In the data rows, zero lies at 4.5, halfway between 4 and 5.
Some points, each followed by its number:
[3 4 9 6 3 4 4 4 6 6 4 3 5 4 3 4 7 5 2 7 4 6 9 7 7 1 5 2 4 3] 0
[5 3 5 5 5 4 2 5 5 4 1 6 4 4 4 3 5 4 3 6 3 6 6 3 3 7 3 6 2 3] 1
[8 7 1 3 5 5 5 4 4 4 5 3 5 7 6 7 3 5 5 6 4 3 2 2 1 8 5 5 5 4] 2
[3 3 3 7 7 4 2 2 6 5 3 8 3 3 0 4 5 4 3 6 4 7 5 4 4 7 4 7 2 6] 3
[9 5 4 4 4 6 8 4 6 4 1 3 5 4 4 4 5 6 3 6 4 6 2 4 3 8 5 5 3 3] 4
[5 6 0 3 7 3 6 5 5 7 5 6 6 5 3 7 3 3 6 7 6 4 4 2 6 5 5 6 5 5] 5
[5 4 2 2 6 0 4 9 6 7 2 6 8 5 5 5 5 3 2 9 4 3 8 0 4 6 3 6 2 0] 6
[6 6 1 4 6 5 8 3 5 7 5 4 6 4 1 6 5 5 7 5 6 6 4 5 8 3 6 5 6 6] 7
[3 4 7 5 4 5 0 2 4 6 4 5 3 5 2 4 6 6 1 8 2 5 9 6 4 5 5 3 7 3] 8
[3 4 5 4 4 3 5 6 5 5 3 5 5 4 4 4 4 3 4 5 5 4 5 4 4 4 4 5 2 4] 9
[4 5 2 3 6 4 3 5 3 6 8 4 6 6 5 6 4 5 6 5 4 3 6 4 6 3 4 5 9 5] 10
[7 6 7 5 4 9 8 2 3 5 0 7 3 2 0 0 5 7 3 7 4 7 1 6 4 8 5 5 4 8] 11
[7 7 6 3 4 6 5 3 4 6 5 4 5 4 4 3 5 7 3 7 3 3 4 6 5 7 5 3 7 4] 12
[3 2 0 5 7 2 0 5 6 6 3 7 5 6 2 6 4 4 2 9 3 5 9 1 3 7 3 7 5 1] 13
[6 6 7 4 2 3 7 5 6 5 4 2 6 5 6 5 6 5 3 5 4 4 5 6 5 3 5 2 4 3] 14
[6 6 2 2 4 6 5 5 2 5 5 2 7 7 6 6 4 5 7 5 5 3 5 4 5 2 5 4 7 4] 15
[6 4 7 6 4 5 7 4 6 4 2 5 4 2 3 3 6 5 3 5 4 7 4 6 6 6 4 4 3 5] 16
[6 5 6 6 5 6 6 2 5 4 6 3 4 3 4 4 6 7 4 3 3 6 4 7 6 6 5 3 6 6] 17
[5 4 7 4 3 2 6 6 6 6 5 2 8 4 5 4 6 6 3 7 3 4 8 5 8 3 5 3 7 2] 18
[2 4 3 6 6 2 5 4 5 5 9 7 4 4 4 6 4 3 7 2 6 4 4 5 7 2 5 5 5 8] 19
[6 5 6 5 5 6 4 1 5 5 7 3 5 4 1 4 6 7 3 6 3 7 7 7 9 3 5 2 9 6] 20
[4 6 6 6 3 7 7 3 4 4 4 6 1 4 3 4 4 4 5 3 6 6 0 7 3 4 6 4 1 8] 21
[5 2 7 6 5 5 7 4 7 4 1 4 6 2 3 2 7 5 2 6 4 8 7 5 7 5 4 5 2 3] 22
[3 1 2 5 7 1 4 8 6 4 5 6 5 2 6 5 4 2 6 2 5 5 5 1 5 5 2 8 2 3] 23
[2 5 9 5 1 5 6 5 5 6 4 5 5 3 3 2 6 4 2 6 5 5 7 8 8 1 5 1 3 4] 24
[4 3 4 5 6 3 6 5 6 5 2 5 6 3 3 4 6 4 4 5 4 7 7 4 7 4 4 6 4 3] 25
[5 4 9 6 3 5 7 4 7 4 0 6 3 2 3 2 6 4 1 6 4 7 4 6 4 7 5 4 0 4] 26
[4 1 6 6 7 3 1 4 6 3 1 7 4 2 3 2 6 5 1 6 2 7 8 4 4 9 2 7 3 3] 27
[2 3 7 5 3 5 4 6 3 2 4 5 2 4 8 4 4 3 5 0 5 4 2 5 3 3 4 5 1 6] 28
[3 2 6 6 5 5 5 5 4 3 5 4 4 2 5 2 5 4 6 1 5 6 5 6 7 2 3 5 5 6] 29
[5 3 1 6 6 3 1 5 6 3 5 5 3 6 5 7 5 4 4 4 4 5 6 2 2 7 3 6 4 2] 30
[1 4 4 4 5 0 4 7 5 8 8 5 7 5 5 5 5 3 5 6 5 2 8 4 9 0 5 4 7 3] 31
[2 1 5 4 5 2 2 8 4 4 3 5 6 4 6 3 5 2 4 4 4 5 9 2 5 3 2 6 4 2] 32
[3 7 0 4 5 3 3 4 6 8 6 5 5 7 2 8 4 3 5 8 6 4 7 3 5 2 6 5 6 4] 33
[4 4 2 6 5 5 4 4 5 3 3 5 3 5 4 6 4 3 6 4 5 6 3 3 2 4 4 6 1 5] 34
[6 5 2 6 6 4 0 2 6 4 5 6 3 6 3 7 4 6 3 7 3 4 5 2 1 9 5 6 5 4] 35
[2 3 4 5 5 2 5 7 4 3 9 3 5 4 9 6 4 2 8 0 5 2 4 4 6 1 4 5 6 5] 36
[8 5 4 5 4 6 3 1 6 3 3 3 3 5 4 6 5 7 4 5 3 5 4 4 1 8 5 4 4 4] 37
[9 8 0 1 6 7 8 3 2 5 7 2 6 7 5 6 3 7 8 5 5 3 2 4 5 6 6 4 9 6] 38
[3 6 4 4 4 5 6 5 2 5 7 3 5 5 6 4 4 4 7 3 6 3 4 6 6 1 5 4 8 6] 39
[8 6 4 4 3 7 5 3 3 1 2 2 3 6 7 5 4 6 5 4 4 5 1 4 0 7 5 4 3 4] 40
[5 1 2 5 8 3 4 5 6 4 5 4 6 4 4 5 6 5 5 4 3 7 8 3 7 6 3 7 6 3] 41
[4 4 3 3 5 6 3 5 2 5 0 7 4 4 2 2 4 4 4 6 5 6 5 2 2 6 3 7 3 4] 42
[4 4 3 5 6 6 2 4 3 3 4 8 1 4 4 4 3 4 5 3 5 4 2 3 1 8 3 7 3 6] 43
[6 4 6 4 5 2 1 4 5 5 7 3 6 5 6 5 6 7 2 6 2 3 9 4 6 6 4 4 9 1] 44
[7 5 3 3 6 9 8 4 1 2 4 5 4 3 5 1 4 7 6 1 4 5 0 5 5 9 4 6 8 8] 45
[3 4 4 3 4 5 6 7 1 3 5 4 5 5 7 4 3 3 7 1 6 3 3 4 4 1 4 5 5 6] 46
[3 4 6 8 4 5 1 1 6 4 4 6 1 5 2 5 5 4 3 5 4 7 5 5 3 5 5 5 2 6] 47
[4 7 7 4 2 7 6 3 2 5 6 3 3 5 5 4 4 6 5 4 6 3 3 8 5 1 6 2 7 7] 48
[8 9 4 2 2 6 7 3 4 7 1 3 6 7 3 6 4 5 4 9 6 4 3 4 2 4 7 2 3 3] 49
[7 9 4 2 2 7 9 4 4 7 2 3 6 6 3 5 4 5 6 8 7 5 0 6 5 2 7 2 3 5] 50
[5 3 3 5 6 4 4 3 5 4 4 6 4 4 3 4 5 5 4 4 4 6 4 4 4 8 4 6 4 4] 51
[7 4 6 5 5 5 7 4 4 2 6 3 5 3 7 4 5 5 6 0 4 4 2 6 5 6 4 4 6 6] 52
[6 3 2 5 5 3 2 4 6 4 2 3 5 6 4 6 5 5 4 7 3 6 8 2 3 6 4 6 4 1] 53
[5 2 6 6 5 8 4 2 4 3 2 5 3 3 2 1 6 6 3 4 3 9 5 6 5 7 4 6 5 5] 54
[3 5 6 4 2 1 2 6 7 6 5 2 6 6 6 7 5 3 3 7 5 3 9 3 5 1 5 3 3 1] 55
[7 6 1 5 5 7 6 1 4 4 6 3 4 6 3 6 4 6 7 4 5 6 2 5 5 5 6 4 8 7] 56
[3 5 2 6 6 2 6 4 5 6 9 6 4 4 4 7 4 3 8 2 7 4 3 5 7 2 5 4 6 8] 57
[6 8 2 4 4 3 8 5 7 6 7 4 6 6 5 9 3 4 6 6 6 2 1 4 4 4 7 3 3 4] 58
[8 7 4 2 4 7 9 6 4 5 4 3 7 3 6 4 4 5 7 3 7 4 0 6 7 4 5 4 4 6] 59
[2 4 0 4 8 4 7 6 4 7 5 6 7 4 2 4 4 3 7 5 6 6 5 3 8 2 4 7 6 6] 60
[2 1 4 6 6 2 1 6 6 3 2 6 4 4 5 5 5 2 3 4 4 6 8 2 4 4 3 7 1 2] 61
[4 2 2 5 7 5 3 3 4 4 3 6 4 4 2 4 5 5 5 5 4 7 6 3 5 6 3 7 5 5] 62
[5 6 4 3 4 5 5 5 3 5 7 3 5 6 6 6 3 5 6 3 5 2 3 5 5 3 5 4 7 5] 63
[4 5 4 4 4 3 4 5 5 6 5 4 5 5 5 5 5 4 4 6 5 4 6 4 5 4 5 4 4 3] 64
[1 3 3 6 6 2 1 5 5 5 8 6 4 5 5 7 4 2 6 3 5 4 7 3 5 1 4 6 4 5] 65
[5 4 5 3 5 2 5 7 5 5 3 4 7 4 6 3 5 5 3 6 4 3 7 3 6 5 4 4 6 2] 66
[9 4 5 5 6 5 8 3 7 3 5 3 6 3 5 4 6 8 3 4 2 5 2 5 5 9 5 4 6 4] 67
[3 4 6 5 3 4 2 5 6 4 2 3 4 6 4 5 5 4 3 6 4 5 7 4 3 3 5 4 1 2] 68
[4 1 6 6 4 4 7 6 6 2 3 3 5 3 6 3 6 3 5 1 5 6 5 5 6 3 3 5 2 4] 69
[1 2 9 4 3 4 6 8 3 4 2 5 6 2 5 0 5 2 4 3 5 5 7 6 7 1 3 5 2 5] 70
[3 2 4 5 5 3 6 6 5 4 7 4 6 3 7 4 5 3 5 1 5 5 6 5 8 3 4 5 7 5] 71
[7 6 2 4 4 6 4 3 3 4 7 3 3 7 6 8 3 6 7 3 5 3 2 4 3 5 5 4 6 5] 72
[4 5 7 5 4 6 4 3 4 6 2 5 5 4 2 2 5 5 2 7 4 6 6 6 5 4 5 4 4 5] 73
[2 5 0 4 6 7 4 5 1 4 5 8 2 5 4 5 2 2 8 2 7 4 1 3 2 4 4 7 4 9] 74
[4 7 3 3 6 7 6 3 3 7 2 8 3 4 0 3 3 6 4 8 5 5 2 4 4 8 5 5 5 7] 75
[7 4 3 6 5 4 7 3 8 4 2 5 4 4 2 6 5 5 4 6 5 8 2 4 4 7 5 5 0 4] 76
[6 2 5 4 5 3 1 5 5 3 2 5 5 3 4 3 6 6 1 6 1 5 8 3 3 9 3 6 5 1] 77
[3 5 1 3 6 4 6 6 4 6 5 6 5 5 3 5 3 3 7 5 6 4 3 3 5 3 4 6 4 5] 78
[5 4 6 4 4 6 4 4 3 3 4 3 4 4 6 4 4 5 5 3 4 4 5 6 4 4 4 4 5 5] 79
[6 3 5 8 6 6 8 2 8 3 3 6 2 1 3 4 6 5 4 2 4 8 1 6 5 8 5 6 0 6] 80
[4 6 2 4 4 5 5 5 3 5 6 4 4 6 5 7 3 3 7 4 6 4 2 4 4 2 5 5 4 6] 81
[4 4 6 6 5 7 5 3 3 4 4 8 2 2 3 1 5 6 3 4 4 6 3 6 4 7 4 5 5 7] 82
[3 6 6 3 4 7 8 5 2 5 2 4 5 4 3 2 4 3 6 4 7 5 3 6 6 0 4 4 5 7] 83
Which point above is nearest to each new point? Its number follows each.
[1 4 7 7 4 2 1 4 7 6 7 5 4 5 3 6 5 4 3 6 4 4 9 6 6 1 5 3 5 4] 0
[8 6 1 5 5 6 4 1 5 5 6 3 4 6 3 7 4 7 6 6 4 5 3 4 4 7 6 4 7 5] 56
[2 5 6 4 3 3 7 8 3 5 6 5 4 5 7 5 3 2 6 2 7 1 1 5 4 1 5 3 2 6] 46
[4 4 3 4 4 5 2 5 4 2 3 4 3 7 7 6 3 3 5 3 5 4 3 3 0 5 4 5 2 4] 34
[4 7 7 4 2 7 6 3 2 5 7 3 4 5 5 4 4 6 5 4 5 3 3 8 6 0 6 1 7 7] 48
[3 3 3 4 5 5 4 6 4 4 0 7 4 4 2 3 4 3 4 6 5 7 5 3 2 6 3 7 1 4] 42
[7 4 6 5 5 6 8 4 5 2 6 3 5 3 7 4 5 6 5 1 4 5 2 6 6 6 4 4 6 6] 52
[3 2 6 6 5 4 5 5 5 3 5 4 4 3 5 3 5 4 6 1 4 6 5 5 6 3 3 5 5 6] 29
[1 4 4 4 5 3 4 7 3 7 6 6 6 4 3 3 4 3 4 6 5 3 8 4 8 1 4 5 7 5] 31
[7 8 3 3 3 6 5 3 4 5 4 4 3 7 5 6 3 5 5 7 5 3 1 4 0 7 6 3 3 5] 2
[4 1 6 6 6 4 1 4 6 4 1 7 4 2 2 2 6 5 1 6 2 7 8 4 4 9 3 7 3 3] 27
[4 6 6 3 3 6 5 6 2 5 4 5 5 5 5 3 4 4 4 5 5 3 4 6 4 3 5 3 5 5] 79
[6 2 2 4 6 4 3 6 4 2 3 3 5 5 7 6 5 5 5 3 4 4 5 2 3 6 3 6 4 3] 30
[3 4 8 6 3 3 3 4 6 6 4 3 5 4 3 4 7 5 2 6 4 6 9 7 7 1 5 2 4 3] 0
[6 4 7 4 4 3 6 6 6 6 4 2 8 4 5 4 6 5 3 6 3 5 8 5 8 3 5 3 7 2] 18
[2 1 2 5 7 1 4 8 6 4 5 6 5 3 6 5 4 2 6 2 5 5 5 2 5 4 3 7 2 3] 23
[7 5 3 6 4 4 8 2 9 5 3 5 4 4 2 7 5 4 4 6 5 7 2 4 4 6 6 4 0 5] 76
[5 5 2 4 7 5 7 5 4 5 6 6 5 3 4 4 4 4 7 3 5 5 2 5 6 5 4 6 6 7] 78
[4 1 1 5 8 2 4 5 6 4 5 5 6 4 4 5 6 4 5 4 3 7 8 3 7 5 3 7 6 3] 41
[3 2 6 6 5 5 5 5 4 3 5 4 4 3 5 3 5 4 6 1 5 6 5 5 6 3 3 5 5 6] 29
[8 6 1 2 5 5 7 5 4 4 3 3 6 6 4 6 4 6 6 6 5 5 3 3 4 7 4 5 5 4] 2
[6 7 3 4 4 6 2 3 3 4 6 4 2 7 6 7 3 5 6 4 5 2 2 4 1 6 5 4 6 5] 72
[3 4 7 5 4 5 0 2 4 6 4 5 3 5 2 3 6 7 1 8 2 4 9 5 4 5 5 3 7 3] 8
[2 5 5 6 3 1 1 4 6 5 9 4 3 6 6 9 4 2 6 4 5 2 6 4 4 1 6 3 3 4] 65
[3 4 5 8 5 5 0 0 6 5 4 6 1 5 1 5 5 5 3 6 3 7 6 5 3 5 5 5 3 5] 47
[3 3 7 5 3 5 5 6 4 2 4 4 3 4 8 4 4 3 5 1 5 4 3 5 3 3 4 4 1 5] 28
[5 4 8 3 4 3 3 6 5 6 4 4 6 5 5 3 6 4 1 7 3 3 8 4 5 5 4 3 6 2] 66
[2 7 3 3 4 4 6 7 3 7 5 7 5 5 3 4 3 2 6 6 7 3 3 4 5 1 5 4 4 6] 78
[4 6 6 6 3 7 7 3 5 4 3 6 2 4 3 4 4 4 5 3 6 6 0 6 2 5 6 4 0 8] 21
[6 4 6 4 4 2 1 5 5 4 6 3 6 5 6 5 6 7 2 6 1 3 9 4 6 6 4 3 8 1] 44
[8 4 4 3 5 6 9 5 5 3 0 5 5 2 5 2 4 5 4 4 5 6 0 4 3 9 4 6 0 5] 4
[6 4 3 4 5 4 4 5 5 3 4 5 4 5 6 5 4 5 5 4 4 4 4 3 3 7 4 6 4 4] 51
[2 4 0 3 8 3 6 6 4 7 5 6 7 4 2 4 4 2 7 5 6 6 6 3 8 2 4 7 7 6] 60
[6 9 7 4 0 7 4 1 5 5 2 1 2 8 4 7 4 6 4 7 5 4 3 7 0 2 8 0 1 4] 49
[4 4 7 6 5 7 5 3 3 4 4 7 2 2 3 1 5 6 3 4 4 6 3 6 4 8 4 5 5 7] 82
[5 3 5 4 5 6 4 5 4 3 1 6 4 3 4 2 5 4 3 4 4 6 5 4 3 7 3 6 2 4] 1
[4 3 3 6 6 4 5 4 5 4 6 6 4 2 3 4 4 5 6 3 4 5 4 5 6 6 4 6 5 7] 51
[4 7 4 5 4 5 6 3 5 7 7 5 4 4 2 6 5 5 5 5 6 5 4 6 7 3 6 3 6 6] 7
[6 6 2 4 4 2 5 5 6 5 4 3 6 6 5 7 4 4 5 6 5 4 5 3 3 5 5 5 2 2] 64
[7 5 3 3 6 9 9 3 1 2 4 5 4 3 5 1 4 7 7 1 5 5 0 6 5 8 4 5 8 9] 45
[2 2 6 7 4 4 0 3 5 4 5 5 3 5 4 4 6 5 2 5 2 5 9 5 4 4 4 5 6 3] 8
[9 5 4 5 4 7 3 2 5 2 3 2 3 5 5 5 6 8 3 5 2 5 4 5 2 9 4 4 6 3] 37
[5 3 4 5 6 4 6 5 6 5 2 5 6 3 2 3 6 4 4 5 4 7 6 4 6 5 4 6 4 4] 25
[8 5 3 5 5 7 4 1 6 3 2 4 2 5 3 5 5 7 3 6 3 7 3 4 2 9 5 5 3 4] 37
[4 4 2 3 6 6 4 5 2 5 0 7 4 4 2 2 4 4 5 6 5 6 4 3 3 6 3 7 4 4] 42
[9 8 4 2 3 6 7 3 5 5 3 3 6 6 4 6 5 6 4 8 5 5 3 4 3 6 6 2 4 4] 49
[4 6 1 4 7 5 7 5 4 6 5 8 4 4 3 5 2 3 7 4 7 4 0 4 4 6 5 7 3 7] 78
[0 6 1 4 5 0 3 7 6 9 9 4 8 6 4 9 4 2 7 6 6 2 8 3 9 0 6 4 8 3] 31
[7 5 3 6 5 4 7 2 8 4 3 5 4 4 2 6 5 5 4 5 5 7 2 4 4 6 5 5 0 5] 76
[5 2 7 4 5 3 7 7 6 5 0 5 7 2 4 1 6 4 1 6 3 6 7 4 6 6 3 5 2 2] 22
[2 6 2 5 4 4 5 5 4 5 8 6 3 6 6 7 3 2 8 2 7 3 2 4 4 2 5 5 3 7] 81
[1 2 4 5 5 3 5 7 5 4 7 4 6 3 7 4 5 2 5 1 5 5 6 4 8 2 3 5 6 5] 71
[9 7 6 4 3 9 4 0 3 4 1 5 2 5 1 2 5 9 2 8 2 6 2 7 2 9 6 3 6 6] 11
[2 4 7 5 4 5 0 3 4 6 4 6 3 5 2 3 6 6 1 8 2 5 9 5 4 5 4 4 7 4] 8
[1 5 4 6 4 3 0 4 4 6 8 5 2 7 4 7 3 3 5 5 5 3 7 4 3 1 6 4 4 5] 65
[1 4 6 4 3 3 3 7 4 5 4 5 4 5 6 4 4 2 4 4 6 3 7 4 4 0 4 4 2 4] 9
[0 4 4 4 6 3 4 7 4 7 6 7 6 4 3 4 4 3 5 6 5 4 8 4 8 1 4 5 6 5] 31
[4 5 1 6 5 4 2 3 6 4 5 4 3 7 4 8 4 4 6 5 5 6 4 3 2 4 5 5 3 5] 34
[4 6 1 3 6 3 3 5 3 6 8 4 6 6 5 6 4 5 6 5 5 3 6 4 6 3 5 5 9 5] 10
[6 7 2 4 4 2 8 5 7 6 7 4 6 5 6 8 3 4 6 5 6 2 1 3 4 5 6 4 2 4] 58
[4 3 8 7 3 5 3 3 6 2 1 5 2 3 4 2 5 5 1 4 3 6 5 6 2 6 4 4 0 4] 26
[6 5 3 6 4 5 1 2 5 3 5 3 2 7 5 7 4 6 4 5 4 4 4 4 1 6 6 4 3 4] 37
[4 5 3 4 4 3 5 5 5 5 6 4 5 6 5 6 4 3 6 4 6 3 3 4 5 2 5 4 4 5] 81
[5 4 5 4 4 4 5 5 5 4 4 4 5 4 5 4 4 4 4 4 4 4 4 4 4 5 4 5 3 4] 9
[1 2 9 7 3 3 3 6 6 2 5 5 2 3 7 4 5 2 4 0 5 4 5 5 4 1 4 5 0 5] 28
[7 7 6 6 2 7 5 2 5 2 2 5 1 6 5 6 3 5 4 4 5 4 0 5 0 7 6 4 0 5] 40
[4 1 6 6 6 5 0 4 4 3 1 7 3 3 3 1 5 5 0 6 1 6 7 3 3 9 2 7 4 3] 27
[6 6 2 4 5 6 4 3 4 4 7 3 4 7 6 8 4 6 7 3 5 3 3 4 3 5 5 4 7 5] 72
[3 3 7 4 3 6 5 7 3 4 0 4 5 3 4 1 5 3 4 4 5 6 6 5 5 2 3 5 3 4] 70
[3 4 5 4 5 9 5 5 0 3 3 7 2 3 5 0 4 6 5 2 5 5 2 5 3 5 3 6 6 8] 82
[6 7 5 6 2 6 4 3 6 2 2 4 1 7 5 7 3 4 4 5 5 4 1 4 0 6 6 4 0 4] 40
[4 6 9 4 1 6 8 5 3 5 6 3 5 3 6 2 5 5 4 3 5 3 3 8 7 2 6 1 6 6] 48
[1 5 9 6 1 5 6 5 5 6 4 5 4 3 3 1 6 4 2 5 5 5 7 8 7 0 5 1 3 4] 24
[7 9 4 2 2 8 9 4 4 7 2 3 6 6 2 5 4 5 6 8 7 5 0 6 5 3 7 2 3 6] 50
[9 4 1 3 7 4 8 5 6 4 3 4 6 4 5 6 4 5 5 5 4 6 3 2 4 9 4 7 4 3] 4
[6 7 3 3 4 5 2 4 3 4 6 3 3 7 6 7 3 6 6 4 5 2 2 4 1 6 5 4 6 5] 72
[4 5 6 4 4 6 4 4 3 6 1 7 4 3 1 1 6 6 1 8 3 6 6 5 5 7 4 4 5 4] 73
[5 2 4 4 4 7 4 6 3 1 1 3 4 4 7 2 5 4 6 2 4 6 4 4 2 5 2 6 4 4] 79
[3 3 5 7 4 4 5 5 7 3 3 7 2 3 5 5 4 2 5 3 6 5 2 3 2 6 4 6 0 6] 34
[6 7 2 2 4 6 6 5 2 5 5 2 7 7 6 6 3 5 7 5 5 3 4 4 5 2 5 4 8 4] 15
[4 2 7 6 4 4 6 4 7 5 1 4 6 2 2 2 7 4 2 6 4 8 7 5 7 4 4 5 2 3] 22
[4 4 4 5 4 1 0 4 7 6 6 2 6 7 5 8 6 4 3 7 3 4 9 4 5 2 5 3 5 1] 55
[4 5 4 2 5 2 5 7 3 7 5 4 8 5 5 4 5 4 4 7 4 2 7 4 7 4 4 4 8 3] 66
[9 4 2 4 6 8 6 2 4 2 0 5 4 4 4 4 5 7 4 5 3 7 1 3 1 9 3 8 4 4] 4
[8 7 4 4 4 6 5 2 5 5 5 2 5 6 4 6 5 7 4 6 4 4 4 5 4 6 6 3 7 4] 12
[7 6 0 4 5 5 4 3 5 4 3 3 4 8 4 7 3 4 6 5 5 5 3 3 2 5 5 5 4 4] 2
[5 4 9 6 3 5 6 4 7 4 0 7 3 2 3 2 6 4 1 6 4 7 3 6 3 7 4 4 0 4] 26
[1 5 2 4 6 0 3 6 6 9 9 4 7 6 4 8 4 3 6 7 6 2 9 4 8 0 6 4 8 3] 31
[3 3 6 7 4 3 5 5 7 4 5 3 5 4 6 6 6 3 5 2 5 6 6 5 6 1 4 4 2 4] 69
[3 3 2 5 6 3 0 5 4 2 5 6 3 7 7 6 3 3 5 4 3 2 6 1 0 7 3 7 4 3] 30
[3 6 5 4 4 5 6 5 3 5 7 3 5 5 6 4 4 4 7 2 6 3 3 6 6 0 5 3 7 7] 39
[0 3 4 6 5 3 2 6 4 5 6 7 3 4 4 4 3 1 6 3 6 4 6 4 4 1 4 6 2 6] 65
[7 5 4 4 6 6 4 4 3 5 5 4 5 5 4 4 5 7 4 5 3 4 4 5 5 7 4 5 8 4] 12
[3 3 4 4 4 4 5 6 4 3 1 4 5 5 5 4 4 2 5 4 5 6 6 3 4 2 3 5 2 3] 9
[6 5 6 6 5 6 6 2 6 4 7 4 4 3 4 5 6 7 5 3 3 6 4 7 7 5 5 4 6 6] 17
[5 4 5 3 4 2 5 8 4 5 3 4 7 4 6 3 5 4 3 6 4 3 7 3 6 5 3 5 6 2] 66
[7 5 4 3 6 9 8 3 1 3 5 5 4 3 5 1 4 7 6 1 4 5 0 6 5 8 4 6 8 9] 45
[5 5 4 6 5 5 2 3 5 4 5 6 3 5 4 5 4 6 4 4 3 4 4 4 3 8 5 5 4 5] 51
[6 5 6 6 5 6 6 2 6 4 7 3 4 3 4 5 6 7 5 3 3 6 3 7 6 6 5 4 6 6] 17
[6 5 5 3 6 7 9 5 4 6 4 6 5 2 3 2 4 5 6 4 7 6 1 5 7 6 5 5 5 7] 59
[3 6 4 4 4 5 6 5 2 5 7 4 5 5 6 4 4 4 7 3 6 3 4 6 7 1 5 4 8 6] 39
[1 4 2 6 5 1 1 5 5 5 8 5 4 6 5 7 4 2 6 4 5 3 7 3 5 2 5 5 5 4] 65
[6 6 4 4 5 6 4 3 3 5 5 4 5 5 4 4 4 6 5 5 3 4 4 5 5 7 5 4 8 5] 12
[0 2 8 7 3 2 3 6 6 3 6 5 2 4 7 5 5 2 4 1 5 4 5 5 4 1 4 4 0 5] 28
[9 5 0 3 5 7 4 1 5 2 1 1 5 7 4 6 5 8 5 6 3 7 4 3 2 8 4 5 6 2] 37
[8 6 0 4 6 5 4 4 5 4 4 4 5 6 4 7 4 6 5 6 4 5 3 2 3 8 5 6 5 4] 2
[6 6 4 5 4 6 2 1 5 4 3 5 2 6 2 5 4 7 3 7 4 5 4 5 2 8 5 4 4 4] 37
[8 6 0 3 6 5 5 4 5 5 4 4 5 6 4 6 4 6 5 6 4 4 3 2 3 8 5 6 6 3] 2
[6 5 6 5 5 7 5 1 5 5 7 3 5 4 1 4 6 7 4 6 3 7 7 8 9 3 6 2 9 7] 20
[7 7 5 4 2 5 2 2 5 5 4 1 4 7 4 7 5 7 3 8 3 4 6 5 2 5 6 2 5 2] 37
[8 6 1 3 5 5 4 4 4 4 5 4 5 6 6 7 3 5 6 5 4 3 2 2 2 7 5 5 5 4] 2
[7 5 5 3 3 5 8 6 3 4 3 3 6 5 6 4 4 4 6 4 6 4 2 4 4 4 4 4 3 4] 59
[6 5 6 5 5 6 5 1 5 6 7 2 5 4 1 4 6 7 4 6 3 7 7 8 9 3 5 2 9 6] 20
[4 3 7 5 3 3 3 4 5 4 6 2 5 4 6 5 5 5 5 3 3 4 6 6 6 3 5 3 5 4] 79
[3 4 4 5 3 1 0 4 7 6 7 2 6 7 5 8 6 4 3 7 3 3 9 4 5 2 6 3 5 1] 55
[7 6 7 3 2 4 7 5 6 5 4 1 6 5 6 5 6 6 3 6 4 4 5 6 5 4 6 1 4 2] 14
[2 5 0 4 6 7 4 5 1 5 6 8 2 5 4 5 2 2 8 2 7 4 1 4 3 4 4 8 5 9] 74
[8 7 1 2 5 5 5 4 4 4 5 3 5 7 6 7 3 6 6 5 4 3 2 3 2 7 5 5 6 4] 2
[3 4 3 3 4 2 2 7 5 5 5 2 7 7 6 7 5 3 5 6 4 3 8 3 4 1 4 4 5 1] 55
[3 3 3 4 6 5 4 6 4 5 0 7 4 4 2 3 4 3 4 6 5 7 5 2 3 6 3 7 1 4] 42
[2 1 6 4 5 0 1 9 7 6 3 6 7 4 4 4 6 2 1 7 3 4 9 2 6 4 3 5 4 0] 32
[6 4 5 4 5 1 7 6 7 6 5 2 9 4 5 5 7 5 3 6 4 5 8 4 9 3 4 3 6 1] 18
[5 2 2 5 8 3 4 5 6 4 5 4 6 4 4 5 6 5 5 4 4 7 7 3 7 5 3 6 6 4] 41
[4 6 4 4 4 3 5 5 5 7 5 5 6 5 4 5 4 4 4 7 5 4 5 4 6 4 6 4 5 4] 64
[4 5 3 4 4 5 2 6 3 3 3 5 3 7 7 6 3 3 6 3 5 3 3 2 0 5 4 6 1 4] 34
[9 4 6 4 4 6 9 4 7 2 1 2 5 3 5 3 6 6 4 4 4 7 2 6 5 8 4 4 2 4] 4
[1 2 9 4 3 4 6 8 3 5 1 6 6 2 5 0 5 2 3 4 5 5 7 6 7 1 3 5 2 4] 70
[3 4 2 5 5 4 4 4 5 5 4 7 3 5 3 6 4 3 5 5 6 5 5 3 3 4 5 6 2 5] 34
[7 7 6 4 2 6 7 3 6 4 5 1 5 6 6 6 5 5 5 4 5 4 2 6 4 3 7 1 4 4] 14
[4 3 7 4 5 6 3 5 2 4 4 4 5 4 5 1 5 6 4 4 3 4 6 6 5 5 3 4 8 4] 79
[7 5 1 6 5 3 2 3 7 4 1 4 5 5 3 7 4 4 5 6 3 6 5 2 1 6 5 7 2 3] 53
[0 3 6 5 3 1 6 8 6 5 5 6 6 4 5 5 4 0 5 4 7 4 6 4 6 0 4 4 0 4] 9
[9 4 4 5 6 5 8 3 7 3 5 3 5 2 5 4 5 8 3 4 2 5 2 5 5 9 5 4 6 4] 67
[2 7 3 3 4 4 6 7 3 7 5 7 5 5 3 4 3 3 6 6 7 3 3 4 5 2 5 4 4 6] 78
[6 4 5 4 5 2 7 6 7 6 5 2 9 4 5 5 7 5 3 6 4 5 8 4 9 3 4 3 6 1] 18
[9 5 3 5 5 7 4 1 5 3 1 4 2 5 3 5 5 7 3 6 3 7 2 4 0 9 5 5 2 4] 37
[5 1 6 6 7 5 3 3 6 5 1 7 5 1 0 0 7 6 1 7 2 8 8 5 6 9 3 7 5 4] 27
[5 5 4 5 4 4 6 4 6 4 6 3 5 5 5 6 5 4 5 4 5 4 4 4 5 4 5 3 4 4] 64
[9 4 5 5 6 4 8 3 7 3 5 3 5 2 6 5 6 7 4 3 2 5 2 5 6 9 4 4 5 4] 67
[2 1 6 4 5 0 1 9 7 6 4 6 6 3 4 3 6 2 1 7 4 3 9 2 6 5 3 5 4 0] 32
[4 3 3 6 6 5 3 4 4 3 4 8 2 4 4 4 3 4 5 3 4 5 2 3 1 8 3 7 3 6] 43
[3 7 8 4 1 5 7 6 2 5 7 4 3 5 7 4 3 3 6 3 7 1 1 7 4 1 6 1 4 7] 48
[5 4 6 5 3 6 3 4 4 2 3 2 3 6 7 5 4 5 5 3 4 4 5 4 2 4 4 4 3 4] 79
